rotation ticks, each row followed by its count of ticks
The counts run from 0 to 546.
[109 191 152 104 193 134 131 170 127  92 159 172 117 103  72 176 106 153
 149  97 105  87 124 108 142 116 129 126 139 123  63 120 120 131 120  98
 134 148 100 130 112 155 101 130 119 169  92 145 135  97 132 114 104 119
 109 151 141 169 123 114 136 120 133 110  85  77 131 170 118 128 163 131
 152 171 137 128  98 134 150  96 129 118 124 100 154 137 117 110] : 288
[107 200 131 116 167 110 105 132 106 106 139 162 151 127  98 152 117 140
 113 151 101 111 143 134 129 116 119 115  94 141  95 106 121  82 103  93
 152 134  68 114  99 119 114 139  99 140 140 141 148 111 155  94 108 166
 139 149 111 149 145  86 144 114 117  77  91  53 108 165 155  90 150 130
 154 145 138 173 108 118 167 122 122 108 120 129 143 134 153  75] : 233
[ 95 196 125 108 166 103 128 133 114 116 131 144  92 133  95 127 137 199
 127 111 115 109 134 149 142 145 128  84 111 129  88 112  99  88 105 106
 129 164  94  89 125 154 136 102 103 141 140 127 129 137 175 121  79 146
 172 107 120 190 124  87 157 114 123 104  97  93 115 195 168 118 171 114
 149 133 152 142 129 145 137 120 134 130 124 109 107 118 146  97] : 459
[154 186 168  56 162 124 107 124 121 110  90 160 132 159  89 148 152 158
 140  82 127  96 130 161 133 128 159 100  75 133 102  87 114  85 116 109
 128 144 101  86  96 150 116 134 118 136 104 127 124 108 168 156  99 144
 171 122  98 152 151 109 134 151 111  90 102 125 170 167 152 131 164 117
 131 149 134 126 154 161 158 146 142 133 138  91 129 102 130 117] : 139
[135 189 161  73 192 149 128 136 138 106 113 143 136 132  82 160 115 117
 120 104  94 122 118 128 124  84 147 127 103 126 102  91 125  91 100  99
 166 151  64 106 101 150  90 142 134 136 100 145 134  88 137 116 124 141
 128 169 105 136 138 125 104 154  98  91  83  85 162 155 124 139 146 110
 129 186 133 120 102 145 146 149 120  94 125  87 153 122 115  98] : 74
[123 178 147  84 170 125 124 131 120  94 122 189 149 141  99 184 125 123
 107 110  90 108 140 152 126 115 133 103  90 144  71 110 102  92 107  95
 145 146 107  76  85 116  84 162 126 164 155 133 123 110 142 142 118 155
 135 162 115 143 139 108 130 135 108 121 104  88 117 190 129 129 164 141
 156 161 134 171 113 148 170 138 119 126 114 114 136 120 149  69] : 396
[ 77 176 122 122 160 129 150 130 116 106 177 174  86 128 120 179 141 161
 134 105  90  90 111 133 176 144 135 123 138 125  96 107  92 124  97  98
 129 157 140 104 124 125 101 133 103 151 148 131 117 110 157 148 127 119
 120 111 150 173 118  91 152 116 127 119  66  92 125 183 170 125 147 131
 167 142 138 157 111 166 181  90 143 125 132 106 111 127 143 114] : 189
[119 183 163 124 159 143 120 136 127  93 109 145  88 139 132 140 158 152
 137 115  88  93 123 145 162 108 143 100  79 113  93  75 121 130 100 103
 133 159 128  64 113 126 128 107  81 157 101 138 100 107 166 131 106 140
 136  81 105 182 118  58 147 113 115  81 125 109 169 126 135 113 142 138
 124 141 134 146 134 146 172  99 153 120 146  94 133 105 128 104] : 217
[134 172 129  66 198 172 111 149 127 104  98 134  86 136  94 154 126 150
 118 110 100 110 126 144 139  97 167 132  90 116 122  87  98 130 119 108
 155 164  86 114 127 159 116 122 137 123  81 134 154  99 137 118 110 132
 115 132 105 165 143  94 138 141 130  96 104  90 190 129 118 125 130 118
 139 151 146 115 129 144 145 134 122  95 137  79 174 122 109  80] : 65
[101 166 123  85 159 137 109 107 122 104 109 180 115 157 111 157 143 183
 117 111 120  97 129 158 131 147 137  93  80 174 109 113  78  79  92 110
 124 147  82 111  98 105 109 121 131 141 125 107 134 128 142 125 101 135
 162 148 113 175 136  97 136 130 122 102 113 109 153 162 176 100 161  90
 164 108 137 157 124 165 135 156 123 127 129 105 150 130 163  84] : 145
[117 188 126 127 161 139 115 149 109  85 131 167  88 126 121 142 143 169
 138 121 109  91 139 150 160 130 138 107  88 126 105  92  95 134 111 109
 134 138 120 100 124 129 122 111  92 163 130 119 140 117 157 129  90 146
 122 101 118 177 132  56 168  92 136  97 110  70 143 147 153  88 142 147
 164 109 146 166 145 127 181 104 151 128 131 109 144 114 142  84] : 221
[ 93 180 156  98 198 126 107 109 108  88 118 156 122 144  74 155 157 148
 131 123 114 127 133 140 137 107 113 107 113 138 104 132 115  72  94 117
 152 137  71 146 102 120  92 130  93 138 110 153 157 121 145 101 115 160
 116 170 117 125 154 110 124 128 106  78  70  75 135 144 155  91 158  92
 153 138 145 135 113 170 159 125 133  86 150 113 149 135 144 115] : 495
[ 88 181 138 119 173 155 138 122 136 100 134 132 100 151 138 122 170 160
 149 118  99 123 101 160 161 124 134 102  86 122 130 101  85  92  98 105
 148 138 129  80 139 140 129 125  94 158 132 126 105 124 165 133 110 142
 146 103  99 190 128  76 117 105 106 101  99 123 151 123 148 145 145  77
 150 113 155 157 127 159 170 136 149 107 158  94  89 100 160  85] : 435
[114 177 112  77 202 166 120 135 119 117 108 130  77 137 104 158 116 157
 108 127 105 116 122 134 135 108 159 129  92 116 124  83  94 120 103 107
 153 173  72 114 124 153 121 122 142 109  89 130 170  94 141 114 117 126
 130 143 116 176 145 104 153 145 131  92 102  86 186 128 134 120 140 112
 148 143 145 131 119 144 136 135 109  91 126  82 171 132 116  72] : 66
[132 177 159  70 166 118 118 135 118 107 130 182 146 143  94 180 119 124
 111  94  87 111 137 147 126 100 137 104  98 146  72 108 111  82  97  89
 148 154  93  74  87 118  75 158 133 155 140 135 113 118 137 137 119 151
 146 156 121 138 137 103 119 141  98 113 101  93 139 186 135 127 153 141
 142 168 131 139 119 152 156 142 133 123 117 111 136 120 134  88] : 397
[116 185 155  82 180 138 106 149 127  99 160 132 137 109  71 154 134 141
 160 107  94 119 116 127 151  94 141 133 144 128 115  98 118 128 128  97
 165 119  89 145 128 157 110 143 118 145  91 179 148 114 153  90 101 166
 120 148 119 141 136  88 124 126 115  86  68  71 163 144 145 113 125 105
 167 164 143 134 123 130 179 124 141  92 154 118 144 133 136 107] : 257
[136 190 155  75 199 148 122 137 134  95 112 161 147 128  70 163 122 109
 120 105 107 113 130 138 123  92 141 127 105 128 105 107 115  96 118  96
 162 133  74 114 102 151  86 159 122 148 113 144 145  89 138 120 123 147
 110 176 103 130 150 123 107 142 108  90  87  79 147 155 110 145 144 111
 145 174 141 134 109 139 163 146 119  98 120  95 158 120 127  84] : 73
[102 156 124  56 177 155 103 135 140 119 148 136 120 137  81 153 136 181
 146 105 107 109 108 135 154 145 174 136  88 112 124  95  94  97 131 114
 133 149 117 118 120 180 117 137 138 116  93 138 130  97 169 138 108 122
 164 123  97 195 129 107 129 144 130 102  86 134 179 144 162 171 145  97
 158 133 145 137 132 163 138 149 108 115 151  87 122 129 123  90] : 358
[105 169 133  92 194 142 125 141 118  92 144 144  88 141 115 163 160 171
 147 118  98 107 116 139 169 122 162 123  91  81 119 103 114 103 122 128
 138 158 153  85 127 171 118 136 101 139 113 161 126 109 177 147 113 144
 126  94 115 179 143  76 143 120 135 102  93 114 163 121 133 154 148 129
 140 137 145 149 141 175 177 104 129  96 157 104  96 117 120 105] : 195
[143 177 188 101 180 173 124 153 148  80  98 163 137 125 107 168 135 119
 133 117 116  88 121 115 135 105 150 131  86 140  90  89 124 122  97 103
 140 130  88 113  96 119 107 135 102 166  64 137 126  74 126 126 130 119
 105 160 115 162 138 105 111 119 118  71 101 103 176 117 126 115 145 103
 124 154 132 142  98 142 156 130 140  95 138  93 171 122 114  96] : 313
[113 161 141  95 175 171 128 151 155  87 134 168 125 136 122 160 139 175
 152 112 115  91 107 127 148 150 159 122  85 143 105  98  73 118 118 101
 111 129 111 107 127 136 136 127 126 174  77 128 110  94 135 130  96 112
 142 129 113 219 129  85 135 111 144 106 131 135 172 120 134 136 153  84
 149 112 130 160 111 147 133 136 125 121 142  91 140 120 148  70] : 121
[ 81 169 107 116 181 154 158 124 122  95 150 130  53 139 108 158 145 172
 122 133 125  99 112 120 165 117 134 134 117 116 117  98 108 133  85 113
 143 158 112 117 129 155 131 103 101 126 127 138 134 103 176 144 120 107
 109 107 126 174 114 122 146 121 131  90  46  73 144 161 158 118 121 105
 165 134 153 138 104 156 156 106 133 108 138  83 129 132 125 111] : 512
[107 186 140 110 160 135 136 132 125  95 101 135  95 126 129 168 145 152
 112 135 103 108 118 118 144  94 133 105 130 119  86  75 109 146 100  92
 116 148  78  81 102 129 166 120  99 141  91 151 120  97 172 109 109 137
 125 115 108 168 121  87 174 131 134  77 101  94 153 138 133  91 136 108
 134 166 121 171  87 147 170  85 125 101 134 102 147 135 150  96] : 478
[132 184 151  79 177 147 103 126 122 110 142 155 141 142  70 147 137 155
 144 102 128 100 125 147 137 136 148 133  74 151 128 107 113  66  93 120
 159 119  82 151 110 142  83 139 119 135 115 128 150 112 144 141 109 136
 146 171 110 146 142 116 107 117 113  81  60  79 156 171 174 125 149 101
 167 123 151 116 139 146 137 172 144 117 129 102 149 122 128  98] : 332
[116 186 135  94 182 164 113 149 121  92 106 165  86 129  83 156 146 147
 131  87 118  88 139 164 153 122 140 104 108 134 103  92  88 155 128 102
 141 141 105 115 127 143  98 122 114 164 109 102 156 102 137 126  92 126
 107 138 131 138 136  99 149 128 125 110 104  63 156 174 138 109 150 134
 163 141 150 129 143 134 167 126 146 143 124  84 190 116 132  97] : 60
[ 78 162 150 113 181 158 128 109 132  89 113 125  95 142 105 158 142 145
 114 142  99 137 111 116 136  85 116 110 118 136 103 113 113  85  82 108
 153 158  73 119  95 118 119 116 105 137  91 168 119 103 151  97 128 137
 125 151 102 156 128 109 120 125 101  73  79  97 161 116 143 104 134  74
 137 145 129 151  70 171 144 119 113  70 154  96 139 140 148 108] : 499
[114 182 131  94 194 177 150 158 155  99 154 136 128 121 105 172 121 143
 136 133 113 109 101 108 138 117 155 149  95 117 120  90 100 111 122  97
 143 133  97 100 131 170 130 154 126 158 113 148 131  87 150 147 124 110
 120 142 104 197 139 124 122 115 129  96  77 107 155 128 123 181 136  85
 151 148 143 157  88 145 156 141 110  91 133  97 108 120 133  58] : 99
[ 96 178 126 115 182 164 113 145 125  98 129 147  85 125 101 144 137 169
 136 137 116  74 120 117 166 144 156 130  69 102 116  85 115 128 110 128
 126 160 119 121 132 156 124 107  82 129  79 118 140  74 166 134 113 106
 127 106 112 206 116  84 157 117 143  76 102 113 169 121 152 116 144 120
 142 113 138 139 122 146 136 104 118 119 134  77 160 130 124  99] : 543
[164 197 162  81 164 148 133 138 123 113 123 149 117 130  83 161 130 139
 129 102 124  79 114 138 144 110 165 142  91 124 116  68 137 115  86 114
 153 133  91 110 109 156 112 133 114 127 105 130 141  86 168 158 127 112
 129 139 113 149 133 123 130 142 115  69  54  86 167 170 163 132 131 131
 128 162 143 106 126 140 163 141 157 118 118  83 148 111  96 122] : 323
[ 97 188 150 114 167 130 129 107 126 120 141 130 105 150 130 125 161 156
 145  99  88 130  97 163 164 124 140 115 100 114 123  90 102  72  89 101
 165 164 115  87 128 134 102 126  99 132 123 133 107 111 174 138 124 137
 161 108 117 170 125  84 112 127  80  87  84 125 154 137 168 138 152  93
 131 132 141 123 133 166 166 132 159  98 153  93  90  99 132 120] : 433
[ 95 194 159 126 157 141 108 100 107 114 122 145 109 132  99 127 170 133
 142 107 103 108 128 168 167 118 118 103 128 132 127  91 114 117  97  98
 158 137  84 128 123 119 100 125  77 143 110 127 140 103 168 101 112 150
 132 126 125 126 127  82 134 133  94  68  78  78 151 155 171  81 141 102
 147 132 132 121 135 141 181 120 167 111 140  93 153 111 147 131] : 246
[112 164 123  83 144 172 139 134 149 103 158 130  92 128 104 153 137 165
 136 112 114  88  96 123 159 136 159 135 116 139 103  68  87 148 102  84
 136 140 116  98 129 158 133 122 132 152 121 127  98  92 170 155 119 100
 142 115 106 199  97 117 138 130 123 102  70 117 171 174 163 145 113  98
 167 141 137 145 113 151 156 142 131 146 134  84 132 116 141  99] : 349
[114 194 143 100 191 135 142 150 133 107 117 132  86 118  87 150 108 161
 117 115 117  98 122 109 141 114 139 124 111  95  81  93 131 116 110 112
 137 174  88  88 113 173 130 115 107 137  99 141 128  79 169 130 115 107
 131 117 108 184 121 123 142 142 126  96  81  98 136 160 119 145 158 125
 119 172 141 127  95 146 128 103 113 108 125  74 133 132 100 107] : 293
[100 175 162  80 198 146  83 143 130  97 110 149 145 121  59 130 142 141
 146 117 103 115 134 131 136 122 130 111  86 106  97 107 123  99 157 112
 136 151  93 122 112 167  99 136  92 138  77 145 134  78 148  81 102 153
 141 142  89 163 140  86 132 143 120  82 126 104 159 131 114 142 169 116
 138 151 144 149 125 142 141 130  99 110 148  90 157 128 131  85] : 42
[ 95 158 176  91 155 139 127 125 134  83 151 166 138 137 113 184 159 119
 151  93  81 117 103 131 163 103 140 116 130 130  91 113 114 105 108  95
 135 133 133 106  93 119  81 150 103 174 111 169  94 101 152 130 135 147
 117 138 124 146 127  95 104 130  95 100  84 125 157 136 131 144 138 105
 147 160 116 156 104 178 185 115 135  98 160 111 111 132 145 124] : 182
[ 96 173 167 115 163 153 142 130 128  68 139 159 110 120  88 165 161 122
 143 103 110 106 117 129 157  95 108 116 147 147  83 114 106 139  96  88
 143 114 110 126 105 121  97 132  86 177 121 153 117 104 151 126 120 134
  91 156 122 135 126 119 125 110 102  90  57  68 130 164 140 107 131 107
 164 160 138 141  97 153 191 110 145 116 136 110 149 131 147 119] : 505
